One vector is turned by the same rotation once a tick. Each row is the vector after some number of ticks, and that number follows the row.
The counts run from 0 to 657.
[  4   6  -6  -8  16  -6   6 -10   0 -24   9   1  22   1 -14  -3  -6  -5
 -24  -9  -7  -9 -13  11 -19   6   1  -7  -6  35  18 -27  -3 -18   1  16
  -6   1  -8  17  11  -5  -7  -6  -4  -3  -2  12 -14   2  10  14   5  16
   1  18 -12   5  11  -3   5  17]	202
[  8  10   0   9 -14   8  12 -13  -1  -5   9 -16  18 -20   2   5  -8 -13
  -8  -8   5 -13 -17   0   1   0  -2   8  -6  22   5 -19 -20 -11  20  26
  -5  -4 -10  15  20 -11 -12  -9   9  -6   8  14 -20  19   5   6  -1  -9
   0   2 -11  30   5  -9   9  18]	107
[  1   3  -8   5 -15   3  13  -3  -1 -12   6  -2  12 -19  -6   0  -4  -7
 -14 -12  -3  -9 -21   9   0   2   0   6   6  32  10 -23 -15 -17   5  31
 -15  -4  -5  14  20   4  -6 -11   0  -1   8  13 -19  16  14   3   1 -11
  12  13 -10  20  -7  -5  10  18]	426
[-10  10 -10  -2  -5  -3  -3  -9   6   3  16   4  22   4 -13  -4  -6   9
 -36 -16  13 -15 -16   5  -2  -9  -6 -15 -12  23  14 -21  11 -17   2   9
   8   2 -20  15  12 -12 -20   8  16   0 -10   9 -11  -6 -10  20   5   3
   3   7  -2  18  -3   1  -3  12]	496
[  2  -7  -3   5  -4   1   6  -3   4 -20  15   5  11 -20  -1 -15  -8  16
 -14 -23  19  -3 -14  -6  -6   3   7  10   0  16  11 -20  -1 -21   6  24
  -7   8   8  -7  21  -2  -3  10   5   2  -4  -3 -27   4   5  10  13 -10
   3 -11 -13   0 -24 -22   8  17]	52
[  8  -9  -5  -6  13   3   2  -2   8 -22  13 -17  17 -19   6 -10  -3 -16
 -12 -20  12  -5 -28  -7  -1  -1  -6  -7 -17  14   3 -15   6 -13  13   8
  -3   6   8 -11  10  -7 -14 -11   2 -14 -10   2 -25   6 -10  17  15  -5
 -17 -17 -18  10  -7 -14   8   4]	348
[  8 -15  -6   7 -12   5  10   1  -3  -4  10  -5  23 -13  -6   0   5 -13
 -23 -17   3  -2 -18   5  -2   2  -9   6  -3  28   8 -26  -1 -17  18  20
 -14  -4  -9  -6  23  -2 -25  -9   0 -11   3  16 -23   3   1  -1  -9 -12
   9   7   6  21   0  -9  -2   5]	452
[ 11 -17 -17   4   7   5   4  -3   1 -20   7  10  18 -15  12 -13   0  -4
 -18 -21  17   4 -13  -6  -9  -4   6   9  -8  16  19 -26  14 -19  19  18
  -1  10   7  -7   4 -13 -10  -3   2   2   2  -3 -28  -9   3  14   5   4
 -12  -1 -27  -2  -5  -6  -1  16]	567
[ -4  -3 -11   4   1  -5   4  -6   6 -21   5 -16  16 -19  11  -6  -1 -14
 -16 -17   4  -9 -27  -6   8  -8  -5  -8 -15  16  12 -11   6 -13   9  21
  -2  12   5   1  15  -3  -9 -11   8 -12 -10  -8 -19   9 -14  16  19  -5
 -13 -14 -19  17 -19 -12   5   8]	339
[ -2  12  -2  12  -6  -5   3 -15   4  -7   7 -18  21  -8  16   4  -6  -7
 -14 -16  19 -16 -28  -5  16 -13   1  -8 -16  13   9 -12  -5 -11  10  12
   4   5  -5  20   6  -9  -6 -14  12  -7  -6  -3 -22   9  -7  16  22   3
 -14   1 -22  14   2  -4   1  24]	313
[  0  15 -14  -8  -1 -16   2 -12   0 -24   5  -5  15  -2  -6  -3   0   2
 -23 -16   8 -16 -14  10   3 -12  -4 -17 -20  29  20 -18  10 -23  -2  11
   4  10  -5   9   5  -7  -6  -7  -2  -7  -8  -2 -16   8  -1  21  13  11
  -1  20 -18   5   4  -7   2  18]	526
[ -3  -1  -1  14 -11   4   4 -10   5   3  18   4  19  -1  10  -1  -8  13
 -23 -21  40  -7 -22  -5   5  -8   5   6  -4  11  10 -21   2 -16  11  11
   5   4 -10  11   5 -14 -16   4  13   6  -6  -6 -27  -6  -4  16  10   0
   3   8 -12   3  -6   2  -7  22]	280
[  9  -4 -20  -3   2  -5   8  -1  -1 -22   3   5  12  -4  -6  -8   3 -14
 -24 -14   7  -1 -24  10  -2   0  -1  -8 -10  36  19 -27   6 -17   0  12
  -3  11  -4   4   4  -3  -8 -17  -4   4  -3   2 -15   3  14  19   5   8
   3  19 -23   1  11   7  10  14]	218
[ 12  -1   6   7  -4  13   4  -8   4  -9  22   5  14 -16   0 -10 -14  13
  -7 -23  21  -6 -17  -7  -6   3  11  14   0  11   2 -23 -12 -17  17  12
  -9  -6   0   3  12  -6  -8   7  11   8   6  12 -33  -1  10   6  14  -8
  -8  -5 -21   6  -1 -15   7  25]	69
[ 11 -12 -18   2   3   2  10  -1  -5 -17   1   7  19  -8   2  -7   9 -17
 -24 -16   5   4 -18   0  -5  -1   4  -1 -12  33  20 -31   9 -20   6  18
  -2   6  -2   8  10  -3  -5 -18  -5   3   3  10 -21   1  13   7  -4   8
   1   9 -20   2  12   6   7  17]	225
[  5  -5 -17   6 -21   9  10   3  -1  -4   7   2   9 -22  -2  -3   3 -15
 -18 -19   4  -4 -28   8  12  -6  -4   1   0  29   9 -25  -8 -15  10  18
 -15  -2  -7   4  12   6 -15 -18   6   1   9  13 -20   6   8   6   3 -17
   7  10 -19  20   0   4   7  14]	437
[ -2   4  -1   7   4  -8   6 -15   2 -23   0 -26  26 -16  16   1  -1 -13
 -14 -14   3 -14 -17  -6   5  -7   0  -2 -17  18  12 -12  -2 -11  16  26
   2  10   1  12  20  -6  -3 -11   3 -20  -5  -2 -19  12  -9   6  15   0
 -14  -8 -10  16  -9 -15   1  16]	329
[  1   6   7  -7  13  13   6  -4   8 -14  21   1  19 -18  -9 -15 -17   9
 -10 -14   8 -10 -17  -4 -20  12   9   5   2  21   4 -25 -10 -17   6  21
  -6  -7  -1  12  18  -5  -4   8   8   3   2  17 -23   3   9  13   9  -2
  -4 -12 -14  11 -10  -9  12  16]	388
[  7  -5  -6  -4  -9  13   3  -2   5   4  21  -1  22  -7  -7  -4   0  -1
 -27 -23  21  -8 -24   7   2  -5  -8  -2 -14  21   4 -25   5 -14  17   0
  -1   0 -16 -14  12 -16 -33  -5  11  -7   1  13 -18  -9  -5  14  -2 -11
   6   6   1  17   6  -1  -8   1]	472
[ -4  -5  -2  16 -13   0   4  -8   5   4  18   3  20   1   7  -1 -10  12
 -25 -20  41  -3 -24  -4   0  -7   0   5  -2  12  10 -19   5 -14   7  14
   1   4  -8  10   4 -13 -18   7  12   6 -10  -8 -27  -4  -4  16  11   1
   3   8 -10   3  -6   0  -5  20]	279
[ -5  14  -1 -20  13   1   0  -8   9 -16  20  -1  23  -8 -17  -6 -13  15
 -25 -15   3 -19 -12  19 -17   1  -6  -9  -5  26  10 -20   4 -17   4  11
  -3  -4 -11   2  15 -13 -20   7   4 -14  -1  14 -15  -7  -4  17   9   2
   1  12   0  10  -7 -12  -5   4]	174
[  4  -2   3   7   3  14  10 -10   4  -4  15   2  20 -12  14  -9 -15   5
 -10 -13  40  -4 -21  -9  -8   1   9  13  -4  12   6 -21  -5 -12  16  19
   3  -2  -5  17   3 -21  -8   2   9   9   2   2 -28   3   8  20   3   2
  -2  -1 -18   5   0   5   7  23]	600
[  5 -12 -20   2   3 -12   5  -3  -3 -30   4   5  16 -10   5  -8   0  -4
 -23 -17   8   0 -11   2 -10  -4  -3   2  -7  24  24 -20  16 -22   9  26
  -4  15   9  -8  11  -5 -10  -3  -4  -3  -8 -13 -24   2   0  14   8   7
  -4  10 -21  -1 -13 -13   2  14]	555
[  0  13  -2  -9   4  -3  -2 -12   4  -5  18  -4  23   8 -13  -4  -4   3
 -28 -16  18 -14 -18   3  -3  -8  -4 -17 -21  24  10 -23   9 -20   2  -3
  10  -3 -15  13   6 -14 -15  -1   7  -4  -8  13 -16  -2  -4  19   8  10
  -3  10  -8  11  18  -2   0  15]	505
[ 12  -3 -13   1 -18  10  10   1  -2  -7  10  -4   8 -20  -3  -3   4 -14
 -14 -21  10  -5 -30  13  12  -5  -5  -1  -4  28   5 -25  -9 -15  10   8
 -13  -1  -6  -7   9   0 -19 -21   2  -3   9  15 -21   7  11   8   2 -17
   8  15 -13  18   7   1   5   9]	439
[  0  13   0  -7   8  -8   0 -14  -1 -12  14  -8  27   7 -14  -1  -2   1
 -29 -13   9 -11 -12   0 -10  -6  -3 -17 -21  26  12 -25   9 -21   2   5
  10  -3 -13  20  11 -12 -12   0  -1  -6  -9  14 -20   4  -3  10   7  15
  -4   9  -5  11  16  -7   0  20]	511
[  3  -4  -2   4   1   7  11  -8   8 -12  18   4  13 -10   9 -10 -17  10
 -11 -11  40  -3 -24   1 -10   3   3  11  -1  15  11 -17   0 -13  12  19
   1  11  -2  -3   2 -22 -15   3   8   8  -3 -13 -24   2   7  31   4   2
   4   8 -18  -2  -9   1   7  15]	591
[  2  -1 -13  -2 -13  13   7  -1   1   1   8 -13  17 -23   2  -5   6 -22
 -17 -16   9  -7 -25  -2  10 -10 -11  -7 -13  21   1 -20   3 -14  18  16
  -3  -6  -5   4  15  -6 -19 -14   9 -10   4  20 -21  10 -10   8  -1 -14
  -3  -7 -11  32  -2  -3   7   7]	128
[  3  15  -1  -8  -1   8   9  -5   9 -16  19   3   4 -20 -12 -13 -19  12
  -7 -14  12 -16 -26  12  -5   7   3  -1   2  25   4 -20 -17 -14  -2  17
  -8  -1  -4   7  11  -3  -4  -2   9   7   5   9 -17  11  17  24  14  -8
   4   7 -20  11  -8  -3  17  16]	401
[  8  11   2   9 -16   2  11 -10   5  -7  20  -4   6 -14  -6   0 -21   9
  -4 -12  19 -14 -27   8  -1   1  -1   7   3  16   2 -14 -23 -12   9  19
 -11   3  -6   3  10 -11 -15   3  14   6   1   0 -21  13  11  23  10  -8
   0  12 -20  19   0 -12  13  22]	87
[  4   0   3  11   3  -8   5 -13   0 -15   8 -25  27  -6  12   4  -4 -19
 -17 -13   9  -8 -25 -11   2  -6  -2  -6 -18  15   7 -15  -2 -12  13  16
  -1   0   1  17  12  -5  -8 -13   0 -15 -11   4 -27  13  -9   6  17   6
 -17  -4 -15  17   4 -12   2  20]	322
[  2  -9  -5  10   0   7   9  -4   9  -4  17   8  13  -9   7 -11 -16   3
 -14 -11  38   0 -25  -5 -12   2   2  10   2  13   9 -19   2 -13   9  22
  -1   6   0   6   1 -18 -14   5  10  12  -6  -7 -26   0   3  28   4   4
   0   2 -21   2  -9   5   9  17]	593
[  4  -5  -4   3   3   4  12  -9   6 -19  13   4  16 -15  11  -8 -15  13
 -11 -11  33  -6 -14   3 -15   5   5  16  -1  17  16 -17   0 -13  15  27
   1  14   1  -7  10 -24 -12   6   7   3   0 -15 -21   0   9  26   1   1
   5   6 -12  -4 -13  -4   3  14]	585
[ -2   0 -11   1   1  -2   3  -7   6 -23   4 -16  15 -24  14  -8   0 -11
 -15 -19   7 -11 -24  -4  11  -8  -3  -8 -15  17  11 -11   3 -12  11  18
   0  14   3  -3  16  -5  -8 -14  10 -13  -6  -6 -18   7 -11  16  18  -8
 -14 -13 -21  14 -19 -11   5   8]	340
[  8  10   1  -6  -2   9  10  -4   6 -12  18   2   5 -16 -14 -11 -14   1
  -8 -15  17 -11 -31  10  -4   5   3  -4   1  25  -1 -23 -18 -15  -3   9
 -10  -6  -3   9   5  -1  -6  -7   6   8   5  15 -19  10  18  20  12  -6
   0   9 -25  12   4   1  18  19]	407
[ -2   7  -2  15  -7 -10   4 -14   5  -6   8 -18  20  -1   9   5  -7 -11
 -19 -13  21 -11 -31  -4  10 -11  -5 -10 -12  14   8 -12  -4 -13   3  14
   0   4  -4  20   5  -6 -12 -11   8  -5 -14  -8 -22  11  -9  18  20   5
 -11   7 -19  16   1  -6   3  23]	311
[  4  -8 -17   2   5 -14   6  -8  -5 -31   1   0  19  -9   4  -6   4  -6
 -22 -16   1  -1  -5   0 -11  -4   0   1 -10  26  25 -22  16 -23  11  28
  -4  12   9  -1  14  -5  -6  -4  -8  -9  -5  -5 -24   4  -1   6   6  10
  -6   9 -16  -1  -9 -15   0  18]	550
